[[128 126  99 139 118]
 [125 134 112 133 127]]
->
[[128 126]
 [125 134]]

[[114 126 157 144]
 [124 130 104 133]
 [134 131 146 158]
 [135 131 132 130]
 [132 126 136 144]]
->
[[114 126]
 [124 130]]

[[132 154 148]
 [119 130 146]
 [149 117 107]]
->
[[132 154]
 [119 130]]

[[146 123 134 130 132]
 [124 147 154 128 127]
 [115 139 143 115 115]]
->
[[146 123]
 [124 147]]

[[134 138 102 126]
 [129 125 146 130]]
->
[[134 138]
 [129 125]]

[[142 135]
 [147 105]
 [134 108]
 [135 118]]
->
[[142 135]
 [147 105]]
---
[[128 131 124 118 121]
 [122 148 121 119 124]
 [119 135 126 131 132]
 [128 135 131 132 132]
 [131 121 135 141 137]
 [128 142 120 126 136]
 [111 145 127 132 137]
 [151 119 139 119 114]
 [125 133 126 122 124]
 [145 117 134 132 119]
 [148 117 133 143 139]]
->
[[148 117 133 143 139]
 [128 131 124 118 121]
 [122 148 121 119 124]
 [119 135 126 131 132]
 [128 135 131 132 132]
 [131 121 135 141 137]
 [128 142 120 126 136]
 [111 145 127 132 137]
 [151 119 139 119 114]
 [125 133 126 122 124]
 [145 117 134 132 119]]

[[142 125 128 122 138 123 132 129 157 129 126 117]
 [127 133 133 136 138 118 141 137 123 115 120 118]
 [134 119 126 117 124 133 129 134 121 114 108 127]
 [137 120 131 120 124 137 128 125 129 112 110 121]
 [155 133 134 128 121 133 140 129 117 146 121 126]
 [123 128 129 140 116 127 112 133 109 135 114 134]
 [135 118 129 114 120 109 133 140 133 142 119 112]
 [142 116 128 121 114 120 125 140 133 133 111 120]]
->
[[142 116 128 121 114 120 125 140 133 133 111 120]
 [142 125 128 122 138 123 132 129 157 129 126 117]
 [127 133 133 136 138 118 141 137 123 115 120 118]
 [134 119 126 117 124 133 129 134 121 114 108 127]
 [137 120 131 120 124 137 128 125 129 112 110 121]
 [155 133 134 128 121 133 140 129 117 146 121 126]
 [123 128 129 140 116 127 112 133 109 135 114 134]
 [135 118 129 114 120 109 133 140 133 142 119 112]]

[[117 148 135 131 115 153 140 140 143 130 142 114 140 101]
 [130 102 137 128 113 129 154 113 151 154 143 134 147 127]
 [138 142 109 155 135 152 139 118 144 141 101 105 149 147]
 [148 112 153 103 143 109 104 116 152 116 149 130 128 144]
 [153 150 116 122 113 133 139 103 141 156 103 124 121 126]
 [143 138 141 156 157 132 108 101 131 103 134 148 141 145]]
->
[[143 138 141 156 157 132 108 101 131 103 134 148 141 145]
 [117 148 135 131 115 153 140 140 143 130 142 114 140 101]
 [130 102 137 128 113 129 154 113 151 154 143 134 147 127]
 [138 142 109 155 135 152 139 118 144 141 101 105 149 147]
 [148 112 153 103 143 109 104 116 152 116 149 130 128 144]
 [153 150 116 122 113 133 139 103 141 156 103 124 121 126]]

[[136 127 144 108]
 [112 128 116 135]
 [156 144 148 145]
 [117 129 131 122]
 [153 133 146 124]
 [156 135 147 128]
 [151 141 139 148]
 [120 130 134 122]]
->
[[120 130 134 122]
 [136 127 144 108]
 [112 128 116 135]
 [156 144 148 145]
 [117 129 131 122]
 [153 133 146 124]
 [156 135 147 128]
 [151 141 139 148]]

[[130 140 126 129 118 134 150 101 149]
 [121 127 121 120 118 122 126 136 141]]
->
[[121 127 121 120 118 122 126 136 141]
 [130 140 126 129 118 134 150 101 149]]

[[136 138 140 129 137 116 118 121 132 138]
 [133 137 151 132 137 120 123 129 143 127]
 [136 117 122 132 144 116 134 144 128 117]
 [150 139 128 152 133 109 111 115 129 122]]
->
[[150 139 128 152 133 109 111 115 129 122]
 [136 138 140 129 137 116 118 121 132 138]
 [133 137 151 132 137 120 123 129 143 127]
 [136 117 122 132 144 116 134 144 128 117]]
